In the rows, zero is written as 128.
A single turn carries every row of the set below to another of its rows. Some are shown first; where does it send the rows asked next?
kem: 153  129  128  146  117  104  151  114  124  109  118  126  133  113  124  139  126  139  122  117  109  107  142  120  140  123  121  110  103  135  137  127  141
lud: 129  136  107  147  115  126  133  147  106  139  150  138  143  122  159  138  116  116  123  116  123  128  103  121  153  124  112  155  117  120  135  105  112
pubun: 132  127  119  159  138  154  116  114  127  116  158  134  112  111  145  104  117  130  135  137  100  129  132  109  150  135  132  155  127  123  128  122  130
gozon: 134  124  146  163  143  113  141  144  134  144  156  127  136  135  150  98  134  142  135  142  107  136  118  116  130  142  113  141  133  106  161  121  138
Vep: 128  129  117  139  108  114  109  100  125  119  131  115  136  117  146  97  142  138  119  122  96  98  104  108  117  123  154  139  136  130  125  115  136
gugol: 129  130  118  156  140  150  116  116  126  116  159  135  115  116  139  95  118  126  132  134  100  126  133  105  149  135  137  153  128  125  129  122  133
Per: 140  113  120  139  134  134  114  92  135  137  136  110  145  118  150  125  114  131  154  110  124  115  143  104  123  120  114  136  122  108  116  116  130
vuku: 129  126  110  135  106  112  105  101  126  115  128  115  136  111  147  99  135  138  121  121  97  98  107  111  117  129  150  139  134  131  126  113  139
dela: 134  120  124  137  127  120  92  113  111  138  140  128  138  107  155  120  150  110  137  115  111  109  114  122  161  129  111  117  108  116  128  123  147
Miki: 146  124  127  128  123  99  154  125  133  120  121  122  123  105  132  130  131  131  128  119  97  112  135  104  134  121  131  103  106  122  134  129  145
Duzak: 143  111  113  155  126  97  151  126  126  131  141  121  144  139  132  140  114  131  124  124  133  106  124  128  131  153  128  129  133  107  132  123  97
Kas: 170  128  135  145  116  138  135  110  108  147  146  132  127  135  159  116  124  119  135  135  115  132  128  101  127  124  120  127  102  127  158  104  119
mise: 125  116  114  128  113  113  146  138  135  116  112  114  162  129  152  107  107  120  133  118  121  129  125  120  129  117  137  125  130  135  122  103  145
biduz: 137  109  129  155  146  100  155  130  129  125  128  122  137  136  139  145  115  129  127  122  123  110  129  121  123  149  147  148  133  112  140  126  101
fak: 134  116  148  151  118  95  130  144  129  132  131  107  133  135  139  120  158  152  112  125  130  112  127  95  137  126  144  142  126  119  131  94  148
Vog: 123  118  134  137  125  121  109  113  105  128  125  133  139  96  152  117  138  115  142  112  115  101  110  124  155  134  104  122  99  126  141  124  131
fad: 138  137  111  159  116  121  120  137  100  133  150  131  141  141  175  135  114  114  124  119  119  133  107  126  150  135  127  159  126  126  146  110  124
Rusa: 133  123  150  164  139  114  148  143  129  144  157  123  133  135  150  101  137  139  133  141  109  138  118  119  130  141  116  137  128  103  162  121  132
mogup: 136  101  141  138  141  124  134  130  118  137  124  138  161  140  136  120  147  106  125  146  132  115  122  131  143  123  144  135  121  125  152  100  121
gat: 132  117  143  146  120  93  130  146  127  131  130  107  138  133  132  120  159  147  106  120  130  111  129  103  136  126  145  141  121  118  132  94  149

Miki turns into -> biduz
mise turns into -> mogup
kem turns into -> Duzak
Now find these:
gozon turns into -> gugol
pubun turns into -> vuku

